Some points, one per row:
[-15 -25  39  28 -11  17   4  19 -14 -14   8  31]
[  1  23   0  29  10 -10 -26 -14 -14 -14 -28  17]
[ -1  23 -24  10  14 -28  -4   4 -14 -14  18  10]
[-19 -25  24 -48 -30  18  25  47  40 -14  10 -46]
[ 11 -25  17 -13   8 -22  -1  -9 -14 -14  -7   8]
[-19  23   0   8   0   2  -5 -27 -14  40  20 -33]
[ -8  23  16  23  11   1  -5 -14 -14  40   7  19]
[-10 -25 -24 -25  36   6  -8 -11  40  40 -24  -9]
[  6 -25  23  38   0  24  14   4 -14 -14  -8  13]
[ -3 -25  11  17   8  34  -6 -14 -14 -14 -52  36]
[-23 -25  23  14   8 -12   0 -17 -14 -14  17  14]
[  1  23  17  48  41  20 -13  21 -14 -14 -13  66]
[  1 -25  48 -10 -19  -8  16  24  40 -14  14 -21]
[ 24 -25 -19 -12   7 -15 -10 -18  40 -14 -23   0]
[  5  23   0  21  34 -10  -4 -16 -14 -14 -18  -8]
[ 17 -25  12 -16  -7  -6   5  21 -14 -14   2  -6]
[  7 -25 -46  21  -6 -37  -3 -39 -14 -14  52   6]
[ -8 -25 -11 -54 -16  21  -1  48  40 -14   7 -18]
[-11  23  -7  42 -14 -25 -18 -23 -14  40 -19  36]
[  8  23   6  -3   0   0   4 -14 -14  40  -1   6]
[  5  23   6   6 -14   9  13 -13 -14  40 -25  -2]
[ 17 -25  -8   3   5  -9   6 -17  40 -14  -3  -6]
10 more points follow, each with its number after it:
[  7  23  -1   4  12 -24 -23  22 -14 -14  -8  37] 0
[-31  23 -26  42  31  21 -26 -36 -14  40   1  35] 1
[ 25  23 -24   6  -3  -7  20 -25 -14 -14  -3 -27] 2
[ 19 -25 -16   2   0 -15   8 -13 -14 -14  17  10] 3
[-64 -25 -35 -34  36  40 -28 -17 -14  40 -10 -40] 4
[  3 -25  47  -8 -53   2  30  26  40 -14  24   3] 5
[-14  23   9  22  10 -15 -21  -2 -14 -14  20  26] 6
[ 29 -25  37 -25 -64  11  59  71  40 -14  28 -15] 7
[ 12  23 -11  12  18 -42  -9   6 -14 -14  21   2] 8
[-35 -25  27 -16  20   6 -18 -11 -14 -14   1   5] 9
Which three of these numbered points are nearest to each point below, looking only along the 4 directions in which the first points spread most? Their numbers follow each, nearest first.
[  5 -25   9  -1   1  -2  -1   7 -14 -14  -9 -18] > 9 3 0
[-92 -25 -74 -84  40  50 -90  -9  40  40 -72  -1] > 4 2 9
[ 35 -25  32 -13 -40  -7  32  42 -14 -14  20 -18] > 5 7 9
[  6  23 -11  -2  10 -10  -8   0 -14 -14  -4 -12] > 2 8 0
[  3 -25 -11   4  16   2  -2 -15 -14  40  -6 -10] > 2 4 0
[  4 -25  49 -14 -26  -4  14  31  40 -14   8 -15] > 5 7 9
[ 19 -25  41 -31 -53  12  43  57  40 -14  32 -42] > 7 5 9
[  4  23 -20  34 -21 -42  -4  -9 -14 -14  20  14] > 8 6 3
[-70 -25 -11 -47  32   8 -56  20 -14 -14 -15  17] > 9 0 3
[-15  23 -10  14 -17 -19   1 -28 -14  40  17 -18] > 2 8 6
[  6 -25  -8   6   2  -8  -3  -9 -14 -14  15  10] > 3 8 9
[-74 -25 -48 -73  35  33 -78   2  40  40  -6   4] > 4 2 9
[ -6  23 -14   1  -8  -9  -9  -1 -14  40   6  12] > 2 8 6
[ 12 -25  -3 -22   6  20  18  23  40 -14 -11 -11] > 9 5 4
[ 11  23   0  19 -11  26  12 -31 -14  40 -45  17] > 1 0 4
[-13  23   6   9  20 -15  -8  -1 -14 -14   5  -3] > 6 0 8
[-55 -25 -40 -34  17  38 -39   1  40  40 -19   7] > 4 2 9
[ -1 -25 -45 -13  15  -6 -11   6 -14  40  -3   5] > 2 4 8
[-12 -25  22  22  -7  26  -3  22 -14 -14  -6  21] > 9 0 6
[  1  23 -13  26 -17 -39  -2 -26 -14 -14  65  -6] > 8 3 2
[ 12  23  14  16   8   9 -10 -24 -14 -14 -23  16] > 0 6 9
[ -1  23  12  44   6   9  -8  10 -14  40  -1  63] > 1 0 6
[  1  23 -15   8  11   3 -13  -9 -14  40 -19   9] > 1 2 4
[ -2 -25 -16   5  -3  -7   9  -9 -14 -14  29   9] > 3 8 2
[-10 -25  63 -33 -65  52  54  12 -14 -14  19 -98] > 7 5 9
